In the rows, zero is written as 128.
The rows of Y fall into 4 groups, and each row is roughly a mix of its group's hidden directions; some rows fit no group.
Y, 175 rows:
[[119 105 111  72  97 125  96 120 143 145 119 125]
 [123 107 137 178 106 145 135 126 148 115 126  81]
 [143 132  94  95 150 110 108 125 117 176 125 105]
 [145 138 131 117  87  97  82 142 106 146 139 113]
 [141 118 109  81 146 150 138 108 142 163 101 147]
 [127 135 162 158 146 159 112 129 168 121 114  95]
 [135  87 147 134 104 161 114 103 162 116 148 110]
 [123 111 121 106 130  90 113 102  96 129 121 177]
 [159 157 100 108  93 107 114 120 100 118  99 131]
 [127 137 166 155 164 143 158 143 167 136 140 124]
 [142 115 130 159 159 120 180  90 136 121 136 128]
 [115 120  91  96 102 134 110 141  82 122 104 141]
 [ 85 117 125 147 123 146 160 109 164 110 112 100]
 [111  93 114 113 140 157 164  87 121 121 119 152]
 [129 106 141 176 145 146 164 110 137 107 103 146]
 [123 115 129 147 150 125 136 130 152 114 150 194]
 [106 117 111 142 122 163 174 144 135 107 123  89]
 [133 127 162 140 167 147 119 113 170  96 122 147]
 [158 139 165 121 120 108 101 135 126  88  96 147]
 [141 135 134 162 158 151  97 168 125 120 142  96]
 [ 88 110 149 139 111 161 122 167 128 137 158 111]
 [ 93 132 164 165  98 122 142 144 159 145 132 136]
 [112 140 127 102 137 147 121 101 166 166 100 100]
 [134 112 128 116 119 177 152 123 154 103 163 154]
 [155 128 156 171 107 110 101 133  92 114 118 145]
 [121  83  92 105 160 132 106 120  99 121 118 143]
 [135 133 141 107 123 122  93 139 135 131  79  82]
 [ 96 129 125 130 180 166 125 120  95 134 118 116]
 [120 104  91  94 177 144 110 121 125 131 109 135]
 [127 114 131 123 137 170  95 110 118 105  81 112]
 [130 143 138 154 110 142 169 149 104 116 175 128]
 [135  98 150 162 102 119 141  97 172 133 144 127]
 [131 166 124 158 108 124 120 149 115 148 160  85]
 [141 104 134 172  93 128 101 128 146  94 151 128]
 [131 148 163 150  90 135 159 117 166 146 142 137]
 [110  89 109 127 125 144 168 103 127 120 139 171]
 [144 101 100  91 142 143  91 115 127 153 103 110]
 [154 126 168 143  72 154 119 137 134 122 125 118]
 [107 106 128 114 118 136 177 112 178 119 118 133]
 [102 123 119 118 154 167 163  93 153 129 116 146]
 [128 125 152 136 115 117 167 133 137 114 146 188]
 [142 114  91 132 121 103  99 117 125 155 157  87]
 [109 135 121 165 167 124 146 133 135  99  92 156]
 [132  93 122  91 139 161 158 107 158 142 125 149]
 [155 131 109  83 125 151 127  97 136 162 106 110]
 [118 148 123 104 124  97 160 164 125 111  84 133]
 [121 151 157 172 133 117 132 152 100  99 157 119]
 [134 160 113 117  87 103 104 140 159 138  97 112]
 [134 142  98 110 173 140 107 143  92 153 108 119]
 [141 125 155 150 105 113 112 102 178 109 139 104]
 [166 158 117 122  96 109  96 128  90 141 116 131]
 [144 139 140 132  98  78  96 106 151 131 122 102]
 [123 154  99  94 135 140 107 120 138 156  80 116]
 [ 95 168 116 155 136 121 138 144 148 120  95  95]
 [135 173 143 142 162 141 108 131  87 115 122 151]
 [141 133 152 163 100 107 136 117 169 122 164 110]
 [115 104 118  94 121 145 160 104 172 145 106 128]
 [127 117  99 130 116 143 124 113 120  65 113  99]
 [126 141 109 117 124 148  93 133 148 122 188 145]
 [137 113 120 152 119 124  90 138 111 102 182 143]
 [141 135 110 157 153 143 106 172 146 124 136  88]
 [135 139 139 110 137 120 128 156 112 131 119  59]
 [109 144 142 108 115 158 163 104 151 132  83 131]
 [151 118 105 119 135 146 133 136 165 171  94 104]
 [122 131 167 142  89 146 123 111 165 117 160 114]
 [179 118 127 121 110  98 121 139  93 121 146 158]
 [116 137 148 136 129 100 152  72 140 132 161 140]
 [135 165 124 109 144 111 120 179 100 151 135 110]
 [116 128 118 152 146 160 137 124 143 125 126  63]
 [119 134 107  87 135 121 131 143  97 138  75 111]
 [137 112  99 127 128 132  98 165  75 121 118 144]
 [151 109 129 139 147 106 133  95 123 105 138 183]
 [115 144 139  83 134 116 156  98 160 134 105 102]
 [135 153  99 104 122 105 109 138  80 122 146 156]
 [148 146 128  94 168 137 115 149 126 173 108 130]
 [140 117 118 169 119 128 117 117 128 150 158  74]
 [175 130 134 143  93 126 126  97 121 116 170 137]
 [112 118 100 113 163 136 119 124 175 124 116 168]
 [156 137 146 162  98  98  87 147 119 146 135 131]
 [104 121 107  83  96 133 131 164 111 140 103 114]
 [118  83 112  93 140 142 107  89 120 121 105 143]
 [142 161 161 148 105 103 117 117 156 143 121  90]
 [112 119  97 158 159 118 135  95 110 125 135 171]
 [143 117 112 150 134  83 129 151 138 142 112 177]
 [165 148 150 168 122  85 132 124 138 121 134 101]
 [187 126 123 148 123 112 135 113  94  99 140 124]
 [121 127 124 125 114 125 156  77 176 148 119 114]
 [134 145  99 124 175 152  97 112  97 124 124 150]
 [154 110 156 181 101 131 132 117 109 128 140 102]
 [154 141 109 135 139  83 139 175 109 131 106 137]
 [154 144 125 131 110 139  81 173 139 135 106 107]
 [139 182 139 143 108 117 109 164 120 137 126  97]
 [140 137 100 145 153 154 171  94 108 132 149 142]
 [162 150 162 181 115 131 129 148 107 121 134 125]
 [127 131 124 148 145 153 161  99 124 103 146 177]
 [117 103 154 117  93 137 117 122 184 111 138 135]
 [146 166 144 105 153 133 118 114  73 133 126 142]
 [148 174 139 128 140 166 125 159 130 133 133  91]
 [127 149 158 121  74 152 117 123 126 125 123  88]
 [109 140 143 131  97 119 138 141 143 126 117  63]
 [136  74 146 144  81 128 118 101 128 121 126 134]
 [145 116 122 186 170 120 120 130 101 114 127 125]
 [156 108 108  79 125 120 109 131 150 163 109 116]
 [150 133 110 167 117 100 141 100 106 147 165 113]
 [134 118 148 121 167 118 176 105 163 126 112 113]
 [114 129 150 116 130 134 127  85 174 131  86 138]
 [121 132 111 135 159  97 144 142 136 125 107 187]
 [102  85 104 112 129 150 129 107 161 128 125  93]
 [118 104 104 119 120 145 110 139 135 164 156  79]
 [146 118 156 107 134 117  75 134 148 117  89 127]
 [169 135 129 112  77  99 114 135 141 141 127 103]
 [ 97 136 162 159 115 153 161 153 111 120 152 134]
 [121 154 123 121 101 113 148 132 186 127 104 150]
 [164  79 125  97 123 125 113 123 139 163 143 139]
 [135 100 128 152 122 146  88 122 158  99 156 100]
 [125 109 144 138 107 114 182 121 170 136 137 108]
 [111 124 134 103 100 143 117 164 141 129  87  91]
 [139 126 115 122 112  87 127 155  95 112 108 172]
 [146 146 146 132 160 112 146  91 148  83 121 142]
 [136 162 114 122 121 117 118 142  87  90 116 166]
 [117 151 154 100 120 117 125 130 167 162 126  88]
 [159 138 146 165 131 138 180 135 142 154 136 123]
 [101 122 120  91 152 149 140 110 139 107 101 169]
 [ 96 110 116 113 136 139 144  98 169 160  99 122]
 [144 128 175 148  95 148 160 115 133 113 135 100]
 [152 146 125 147 126 106  82 115 115 153 153  95]
 [130 107 153 105  68 144 119 103 134 128 107 132]
 [113 134 126 134  98 140 109 132 150 156 157  74]
 [135 187 153 135 123 109 129 111 150 131 130  92]
 [154 108 122 121 122 141  87 107 137 144 157  83]
 [124 161 141 111 153 140 110 149 103 154  90  99]
 [105 112 110 137 157 143  93 163  88 133 140 139]
 [151 159 163 164 119 107 113 144 134 110 132 164]
 [103 106 159 140 126 144 132 136 128 150 142  69]
 [148 162  91 115 139 109 150 160  93 140 144 125]
 [119  99 117 143 115 136 110 155 120 108 185 146]
 [135 130 126 112  89 109  83 117 107 149 107  97]
 [131 111 115 142  94 120 123 131 135 145 178  84]
 [119 122 120 149 178 157 104 113 109 123 152 158]
 [128 117 104 137 127 118 135  63 164 142 135 128]
 [149 126 154 108 146  91 139 117 169 130 117  90]
 [146 141 102 105 109 105 125 130 139 130  96 182]
 [118 153 111 110 143 145 102 125 179 157 104 116]
 [134 124 118 130 136 120 141  75 144 160  95  95]
 [139 139 147  90 128 131  90 178 124 118 106 123]
 [125 135 173 161 103 127 115 149 111  94 156 136]
 [144 158 150 155  94  92 131 121 140 156 144 104]
 [123 101 107 109 109  98 149 125 158 166 160 128]
 [126  79 127  92 135 158 124 106 134 109 144 157]
 [132 139 145 141  96 120 139 159 125  94 174 153]
 [137  96 156 159  86 126 128 113 141 113 154 101]
 [132 135 114 100 190 132 149 114 104 122 111 143]
 [120 139 151 164 120 161  89 130 152 143 138  96]
 [103  94 117 117 158 122 104 126 131 132  78 151]
 [122 169 120 159 141 114 120 173 142 118  94 131]
 [ 83 157 139 145 158 162 127 128 130 156 106 135]
 [136 120 145 169 159 153 121  98 161 110 146 111]
 [156  82 118 122 152 131 103 120  93 127 160 138]
 [ 96 151 118 107 161 161 151 141 131 138 115 165]
 [ 97 128 127 137  68 157 123 158 139 117 132 125]
 [124 137 103  77 140 149 154 170 135 142 122 136]
 [116  96  86 143 146 143 172 119 110 146 144 130]
 [133 104 116  93 170 145 127 109 117 121 116 172]
 [111 116 148 118 162 155 168 125 130 126 134  81]
 [126 111  70  89 143 118 124 146 139 138 137 151]
 [128 154 123 137  95 107 108 137 146 107 125  72]
 [ 89 112 126 117 162 164 159 110 114 138 105 139]
 [122  92 147  90 128 118 130 113 183 122 130 131]
 [131 138 157 187 103 133 143 148 140 102 116 130]
 [116 136 163 150 149 163 128 100 171 134 112 116]
 [149 110  90 101 146 134 170 105 138 142 102 128]
 [117 132 164 138 128 155 106 115 186 118 126 109]
 [115  98 140 109 101 132 103 151 156 147 128  83]
 [150 137 120 113 102 127 102 156 141 161 151  85]
 [164 103 116 106  90 116 109 111 164 149 137 132]]
Here is one row of each group, with its name. Which group are the others in?
[116 120 133 128 125 155 168 102 144 163 113  87]	L
[ 84 143 114 150 133 166 124  89 104 121 112 128]	W
[146 131 103  84 124 112 105 126 126 178 108 121]	U
[ 89 113 103  97 110 161 135 130 129 158 133  98]	X

[151 118 147 145 168 129 130 141 125 125 171 168]	W
[129  98 147 158  99 121 146  99 167 125 148 150]	X
[136 119 158 163 100 132 133 155  98 114 161 103]	L
[143 146 105  95 160 126 132 164  96 139  96 130]	L
[130 133 105 148  93 125 123 175  82 122 130 135]	X
[155 165 112 137 129 104  76 148 138 126 132 150]	W
[133 150 161 135  81 136 166 114 141 159 123 132]	W
[129 136 135 154 164 125 110 148 113 125 147 185]	W
[136 146 129 133 119 166 164 145 110 141 168  97]	L
[156 125 128 167 122  94  90 135  93 137 111 125]	U
[137 129 144 148 116 134 139 112 190 119 166 128]	W
[124 129 137 128 148 127 174  96 167 125 133  90]	X
[134 106 130 113 117 145  94 145 130 152 129  69]	L
[112 141 137 104 178 152 149 119 143 104 122 162]	X
